Each row has a name. Each piece below is followed by the name of the row it came from, unless a question asks for something else. Each question is about the rows just above it.

Columns, left to right: V H A W T
Z: [-51   7   0  -1  12]
M: [-42  75   0  -1  12]
Q: [-69 -10   0  -1  12]
S: [ -42    7    0 -118 -120]
E: [-42 -41  63  -3  12]
P: [-42   7   0  -1  12]
Which column holds this, read top down? [-41   7] : H
[-51   7   0  -1  12] : Z

Columns, left to right: Gor rorer pofe tosi
filu: [ -60  100  -72 -116]
gunu: [ 21  23  -6 -31]
renel: [ 57 -61  52  74]
Which row holds [ -60  100  -72 -116]? : filu
Which column holds this, read top down? [-72  -6] : pofe
The row with [ 21  23  -6 -31] is : gunu
Which column holds [ 23 -61] top down? : rorer

Columns, left to right: rozi gede tob vonu
Sinu: [-46  33 -63  63]
Dosev: [-14  37  85 -47]
Lepi: [-62 -69 -46  13]
vup: [-46  33 -67  58]
pobun: [ -8   0 104  12]
lopid: [-61 -70 -45  13]
ved: [ -9  43  69 -65]
zunos: [ -8   0 104   2]
zavan: [-13  16 102 -14]
bab: [-34 -97 -13  14]
pavur: [-47 -88 -29  11]
[-46  33 -67  58] : vup
[-61 -70 -45  13] : lopid
Which column holds [-97 -88] top down? : gede
[  0 -70  43   0  16 -97] is in which column, read top down? : gede

Columns, left to right: ris lop kega fakom Fera
muv: [-50   1  15  -3  77]
fosug: [-64 -10   0   6  60]
Mef: [-63 -10  -1   6  57]
gerum: [-62  -7   5   3  68]
Dotab: [-60  -5   7   2  71]
ran: [-25  14  31 -12  88]
gezi: [-64  -8   3   4  66]
Tego: [-64  -8   3   4  62]
Lagez: [-56  -3  10   0  74]
mibop: [-40   6  21  -6  82]
Pir: [-64  -9   2   4  64]
lut: [ -7  24  41 -19  94]
[66 62 74 82 64 94] is in which column, read top down? : Fera
[-64  -8   3   4  66] : gezi
[-50   1  15  -3  77] : muv
Which column holds this, read top down? [71 88] : Fera
[-60  -5   7   2  71] : Dotab
[-25  14  31 -12  88] is in which row? : ran
The row with [ -7  24  41 -19  94] is : lut

Columns, left to right: Lavo zit leri Zuzi goti
pidem: [ 32  20  43 -19  80]
Sek: [ 32  20  93  -5 -68]
Por: [ 39 -71 -38  -3  62]
muzib: [ 39 -71 -42   7  20]
[39 39] is in which column, read top down? : Lavo
[32 32] is in which column, read top down? : Lavo
The row with [ 32  20  93  -5 -68] is : Sek
Which column holds [20 20] top down? : zit
Which column holds [-38 -42] top down? : leri

Columns, left to right: tedo ridal lopo Ligag fule zug Rareg Nes Dad kud
lozal: [-52  71 -11  31   0  35  58 -86  63 -52]
mibab: [-33  27  -8   9  -2  12  19 -44  22 -26]
bepar: [-32   9  -8  -8   2  13  -4 -11  -4  -4]
dunob: [  95  -87  -32  -30  -70 -102  -31   12  -37  -31]
bisu: [-33  16  -5   1   3  13   5 -25   7 -12]
[-33  16  -5   1   3  13   5 -25   7 -12] : bisu
[  95  -87  -32  -30  -70 -102  -31   12  -37  -31] : dunob
Which row holds [-32   9  -8  -8   2  13  -4 -11  -4  -4]? : bepar
Which column holds this, read top down? [27  9] : ridal
[-52  71 -11  31   0  35  58 -86  63 -52] : lozal

Columns, left to right: Vomog bisa ribi batu
Nibas: [ 30 -35 -16 -44]
luduz: [ 21 -11 -35  -5]
Fef: [  40  -29 -100  -16]
gogi: [-20  18 -18  17]
kunek: [-41  54 -58  53]
resi: [-10  14  30  12]
[ 30 -35 -16 -44] : Nibas
Which column holds this, read top down? [ 21  40 -20] : Vomog
[  40  -29 -100  -16] : Fef
Which column holds this, read top down? [-100  -18  -58   30] : ribi
Which column holds this, read top down? [-58  30] : ribi
Which column holds [-29  18] top down? : bisa

Columns, left to right: zev nim Veba biz
vavo: [107 -25 -24  94]
Banu: [ 22 109  67 -19]
Rudu: [ 17  -1 -22  16]
sasab: [ 12 -24 -24  44]
Miduf: [88 38 31 10]
Fuvut: [  7  97  32 -19]
Fuda: [ 72 -20 -24  59]
leta: [-23  -6 -26  -2]
[-25 109] is in which column, read top down? : nim
[ 72 -20 -24  59] is in which row? : Fuda
Which row holds [ 12 -24 -24  44]? : sasab
[88 38 31 10] is in which row? : Miduf
Which column holds this, read top down? [38 97] : nim

Columns, left to right: Mer kizer gov sitib zop mipep Lov
fidol: [-45 -49 -73 -77 -46 -64 -62]
lozu: [-14 -33 -82 -57  10 -62 -42]
Viso: [-22   2  74  57 -23  69  41]
Fufid: [-16  15  57  75  39  73  42]
Berir: [ 67  53 -16 -26  63 -29  22]
Suke: [-27 -27 -92 -74 -38 -87 -66]
nupok: [-78 -86 -80 -61 -70 -75 -81]
kubaz: [-77 -74 -78 -50 -56 -30 -96]
movek: [47 74 88 92 61 75 89]
Which column holds this, read top down? [-87 -75 -30] : mipep
Where do [-27 -27 -92 -74 -38 -87 -66] appear? : Suke
Which column holds [ 22 -66] top down? : Lov
Which column holds this, read top down? [-74 -61 -50] : sitib

Columns, left to right: zoti libot luzim lofi
Filav: [ -84   95 -101  -58]
Fabe: [-18  53  15 -52]
Bedu: [  64  -16 -109   29]
Ral: [ -48 -115   84   81]
Which column holds [-84 -18  64] top down? : zoti
Which column holds [-52  29] top down? : lofi
Which column holds [29 81] top down? : lofi
Which row holds [  64  -16 -109   29]? : Bedu
Which column holds [-18  64] top down? : zoti
[  15 -109] is in which column, read top down? : luzim

Columns, left to right: roz Pezup ginut fali Kab pup Fusav
voka: [ 30  10 -36  11 -11  46 -46]
mirab: [-31 -11   6 -54  36  -6 -11]
navu: [  5  12  14 -10 -11  -6  13]
vasez: [ 30  10 -36  11 -11  46   6]
luv: [ 39 116 -14  71  58  65 -31]
goki: [  2   6  22 -11 -17 -13   1]
Which column holds [-54 -10  11  71 -11] top down? : fali
Where do [  2   6  22 -11 -17 -13   1] appear? : goki
The row with [ 39 116 -14  71  58  65 -31] is : luv

Columns, left to right: pili zekar kofeg figu Fisoz Busep kov Tumiv
fosu: [ -3   0  -4  12  -2 -15   0   0]
fafet: [ -6  -2 -17  61  -8 -87   7 -16]
busu: [ -4  -1  -9  31  -4 -44   3  -7]
Nofef: [ -3   0 -19  12  -2 -15   0   0]
[ -3   0  -4  12  -2 -15   0   0] : fosu
[ -6  -2 -17  61  -8 -87   7 -16] : fafet
[ -3   0 -19  12  -2 -15   0   0] : Nofef
[ -9 -19] is in which column, read top down? : kofeg

Columns, left to right: veka fasa pim zes Vanu dap Mov zuze bova bifa
kefif: [-109   -9  -12   22    8  102 -118   71   83   31]
fitek: [ -89   17   38   25   -9  110 -106   44   98   12]
guri: [ -89   17   80   25   -9  110 -106   97   52   43]
Kiso: [-110  -25  -29   16   14   91 -122   60   91   19]
Fopi: [ -89   17   38   25   -9  110 -106   97   52   43]
Lipu: [-80  32  56  26 -14 110 -98 104  44  49]
[ -89   17   38   25   -9  110 -106   44   98   12] is in which row? : fitek
Which column holds [25 26] top down? : zes
[ -89 -110  -89] is in which column, read top down? : veka
Which column holds this, read top down? [-106 -122] : Mov
Which column holds this, read top down? [ -89 -110  -89  -80] : veka
Where do [ -89   17   80   25   -9  110 -106   97   52   43] appear? : guri

Columns, left to right: vofo rup gupid dedu Benag zupun lizu Dok mes pogud
nubi: [  0   3 -66   6 -17  53 -23  -8   7 -17]
Lober: [ -12    0 -100    6  -11   51  -27    2   13   -2]
Kemep: [  9  18   8  15  30  14 -32  -9  -3   5]
Busen: [  0   3 -34   6 -17  53 -23  -8   7 -17]
[6 6] is in which column, read top down? : dedu
[  0   3 -34   6 -17  53 -23  -8   7 -17] : Busen
[  9  18   8  15  30  14 -32  -9  -3   5] is in which row? : Kemep
Which column holds this, read top down? [  0 -12   9] : vofo
[  0   3 -66   6 -17  53 -23  -8   7 -17] : nubi

